Points on a landscape with several valleys, each with its height.
j625: [149 129 138 146  73 194 128  71  91 110]  h=55
j434: [135  94 108 128 187  90 112 135 148 154]  h=80
j257: [136 100 133 126 161 120 135 122 119 137]  h=43
j184: [102 202 143 110  54 129 153 163 124  99]  h=88
j448: [144  65 116 134 199 108 103  98 175 167]  h=96
j145: [123 167 148 124  81 152 130 133  98 114]  h=75
j270: [134  94 112 127 187  92 111 140 150 147]  h=79
j768: [105 151 130 128 151 102 130 160 132 130]  h=62
j85: [112 192 142 116  56 146 137 159 112 110]  h=80
j985: [ 94 190  99 127 142  61 136 167 154 114]  h=94
j837: [147 100 136 150  84 196 130  78 100 107]  h=51
j847: [148 142 144 127  79 178 128  98  91 120]  h=75
j87: [112 160 148 113 113 137 135 138 111 118]  h=62
j362: [148  78 130 137 123 164 130 102 120 125]  h=24
j378: [143  90 130 131 132 149 133 110 116 132]  h=21
j975: [144  74 118 135 193 107 110 105 156 161]  h=64
j53: [115 192 143 121  53 147 134 156 108 110]  h=81
j316: [ 96 206 113 123 131  73 142 163 148 112]  h=89
j260: [127 175 148 125  65 162 122 137  95 115]  h=78
j683: [125  98 106 125 186  87 105 150 154 148]  h=84
j691: [112 160 149 119 112 142 132 140 107 119]  h=65
j419: [ 84 203 151 102  80 114 158 160 128  99]  h=87
j809: [102 201 139 112  49 127 151 164 122  96]  h=89
j300: [140  90 118 131 182 101 124 123 140 148]  h=61
j728: [152  68 114 125 195  99 106 106 168 163]  h=90
j958: [111 201 135 116  35 131 147 168 122  98]  h=94
j933: [104 157 132 127 145 105 132 156 127 126]  h=51
j834: [ 97 195 116 125 139  75 142 162 147 116]  h=83
j2: [ 88 200 148 106  90 119 156 155 129 103]  h=79
j24: [153  88 131 134 110 170 129 104 113 123]  h=36
j612: [149 131 143 140  77 191 130  73  92 110]  h=59
j292: [103 164 142 117 134 115 135 151 119 122]  h=27
j195: [141  86 115 130 185  98 123 121 143 156]  h=66
j621: [ 79 204 152 104  88 111 166 160 128  96]  h=86
j200: [142 144 138 125  81 167 127 111  93 121]  h=74
j509: [126 171 147 127  61 163 122 134  91 116]  h=80
j552: [106 159 116 132 154  86 130 165 140 125]  h=75
j371: [146  64 113 134 196 105 105  99 172 163]  h=93
j261: [148 132 143 124  90 173 131 103  95 123]  h=67
j339: [144  75 120 134 186 106 122 108 147 154]  h=45
j134: [156  88 129 139  96 184 130  96 110 114]  h=45
j217: [119 180 142 123  53 158 126 148 100 110]  h=82
j429: [126 168 147 129  58 164 126 130  91 119]  h=82
j93: [141  75 113 118 197  93 105 115 165 162]  h=87
j230: [140  65 115 142 194 115 104  94 169 160]  h=81
j714: [102 165 136 120 136 114 133 151 120 127]  h=30
j591: [148  75 121 135 158 134 127 104 132 139]  h=0
j526: [141  76 109 119 196  91 101 121 165 163]  h=89
j607: [148  72 115 121 198  98 110 109 166 164]  h=87
j379: [140  88 123 132 173 116 132 113 129 143]  h=28
j613: [136 159 148 128  63 170 125 115  87 116]  h=81
j835: [153  68 128 149 105 184 124  98 118 117]  h=69
j697: [156  83 127 145  97 183 130  92 108 115]  h=47
j817: [141  83 107 122 189  90 101 126 166 159]  h=88
j361: [146  76 123 136 177 114 124 106 143 147]  h=18
j35: [130 171 147 132  54 166 122 133  88 116]  h=83
j822: [146  74 112 124 195  99 114 114 156 163]  h=77
j546: [136 159 147 120  79 166 128 122  93 122]  h=75
j324: [149  91 130 147  87 193 131  84 105 107]  h=33
j29: [143 149 146 131  69 175 125 106  86 118]  h=81
j335: [135 102 132 128 159 128 138 119 123 140]  h=41
j738: [144  75 116 125 195  96 107 113 159 161]  h=81
j5: [140  87 123 133 180 112 130 116 137 148]  h=39
j162: [103 165 136 120 138 105 133 154 123 123]  h=35
j908: [116 122 111 134 173  85 120 161 141 137]  h=78
j805: [ 97 196 104 124 138  69 138 165 151 114]  h=90
j27: [107 201 140 111  48 130 150 164 124  94]  h=91
j504: [ 98 179 145 118 123 120 142 151 122 118]  h=13
j494: [110 127  94 132 171  75 117 179 165 131]  h=87
j605: [103 201 138 113  47 130 152 164 127  97]  h=90
j216: [132  89 113 124 187  86 106 140 158 150]  h=84
j264: [150  65 121 148 151 147 120 102 141 137]  h=24
j848: [135  93 113 128 185  93 120 133 147 154]  h=76
j898: [132 163 148 126  70 162 120 130  93 116]  h=77
j399: [106 146  97 132 164  71 128 179 158 126]  h=84
j838: [ 98 203 144 112  60 131 154 162 125 102]  h=83
j356: [110 129  95 131 170  70 118 183 170 129]  h=88
j426: [146  71 120 141 179 123 119 101 152 153]  h=24
j527: [150  67 120 147 152 147 119 102 137 138]  h=22
j885: [ 80 204 153 106  90 115 159 157 130  96]  h=85
j377: [138 147 142 140  62 182 131  89  83 113]  h=87
j564: [105 137  92 128 167  72 122 183 165 126]  h=88
j650: [116 191 140 123  38 148 138 161 112 107]  h=89
j276: [107 141 105 132 166  78 123 176 152 128]  h=81
j743: [ 95 191 148 111  89 132 145 154 118 110]  h=69
j535: [144  78 122 135 159 128 130 106 137 142]  h=1
j794: [147  72 117 127 198 102 108 107 162 166]  h=84
j108: [147 114 139 150  79 197 132  69  96 107]  h=68
j849: [151 100 133 143  89 187 131  89 104 114]  h=26
j383: [ 92 183 147 115 114 120 145 152 121 114]  h=23
j767: [148 142 139 137  74 180 130  89  86 118]  h=77
j99: [108 146 112 132 161  84 124 170 144 126]  h=78
j478: [135  91 111 126 190  88 111 135 155 150]  h=81
j268: [119 188 146 122  54 154 133 154 107 111]  h=80
j832: [ 81 206 145 104 103  98 155 156 132 100]  h=86
j330: [156 109 137 142  84 190 131  81  99 111]  h=12
j967: [135  91 127 129 178 110 125 121 132 142]  h=53
j492: [146  85 128 128 142 144 135 110 121 131]  h=10
j488: [141  69 115 143 186 120 114  98 157 152]  h=45
j850: [114 192 138 126  37 152 137 160 109 108]  h=89
j618: [ 98 200 150 107  73 128 154 158 127 103]  h=83
j446: [127 126 141 118 138 135 135 125 110 131]  h=60
j803: [143  69 113 131 195  99 107 107 164 163]  h=83
j783: [149  79 126 134 124 163 129 105 123 128]  h=19
j78: [140 146 141 120  85 167 129 116  93 120]  h=72
j174: [107 152 100 133 156  73 129 175 152 121]  h=82
j921: [103 175 106 130 146  74 134 170 149 120]  h=82
j495: [119 135 138 125 152 114 132 141 115 126]  h=64
j20: [143  80 123 137 172 118 130 108 140 145]  h=8
j90: [149 103 133 151  86 197 128  80 102 105]  h=71
j193: [146  72 110 129 195 103 109 109 161 164]  h=84
j629: [150  69 119 145 154 139 120 104 142 137]  h=16
j723: [ 81 208 146 100  96 101 161 156 134 100]  h=87
j475: [144  66 115 138 197 112 106  94 170 165]  h=89
j706: [151  96 132 131 118 162 134 105 111 126]  h=33
j972: [144  82 127 135 151 140 131 110 125 134]  h=6
j437: [101 156  99 130 160  69 129 182 160 121]  h=85
j443: [ 84 201 141 108 107 103 154 155 134 106]  h=81
j719: [111 186 147 118  62 146 132 153 107 108]  h=78
j395: [144  67 120 139 185 113 114  99 154 155]  h=44
j541: [107 169 150 116 111 133 137 142 109 122]  h=53
j966: [130 102 122 132 175  98 128 136 130 144]  h=68
j126: [146  70 115 137 191 111 113 103 162 159]  h=64
j48: [148 131 140 126  83 172 127 103  93 122]  h=69
j423: [147 140 141 126  78 175 130 100  92 121]  h=75
j328: [111 143 124 128 157  99 126 158 130 131]  h=68
j315: [133  92 111 124 187  89 112 139 151 155]  h=80
j185: [152 128 138 138  78 187 134  84  92 115]  h=42
j858: [120 115 113 133 172  90 122 153 134 135]  h=75
j556: [105 143  90 133 164  69 126 188 164 125]  h=89
j381: [146  77 116 130 191 102 118 113 151 157]  h=63
j207: [156  98 130 136  97 179 131  96 105 118]  h=46
j302: [149 100 137 152  88 201 129  75 101 106]  h=83
j938: [148  68 113 127 193 104 105 106 169 165]  h=85
j332: [143  76 112 121 197  92 107 119 160 162]  h=85
j405: [148 143 141 134  71 177 127  96  81 114]  h=79
j551: [111 147 139 121 142 114 135 144 114 127]  h=58
j447: [141  65 116 140 197 112 104  99 170 161]  h=88
j44: [152  85 129 148  93 193 127  90 109 108]  h=60
j4: [112 196 135 117  30 138 143 167 115  97]  h=99
j619: [131 163 149 134  60 173 125 120  89 115]  h=82
j325: [131 105 119 132 175  99 123 135 134 144]  h=71
j987: [129 125 138 118 123 144 139 120 107 128]  h=58
j997: [100 201 147 113  67 129 153 159 125 103]  h=82
j657: [113 111 101 127 177  78 110 167 168 136]  h=88
j570: [149 126 137 140  78 189 131  79  88 111]  h=44
j582: [142 111 135 124 119 155 136 111 105 129]  h=46
Follow the land downhill from each row below. Which row is at the bottom of its valley?
j987 -> j591
j582 -> j591
j551 -> j504
j697 -> j330
j446 -> j591
j90 -> j330
j207 -> j330
j356 -> j504
j541 -> j504
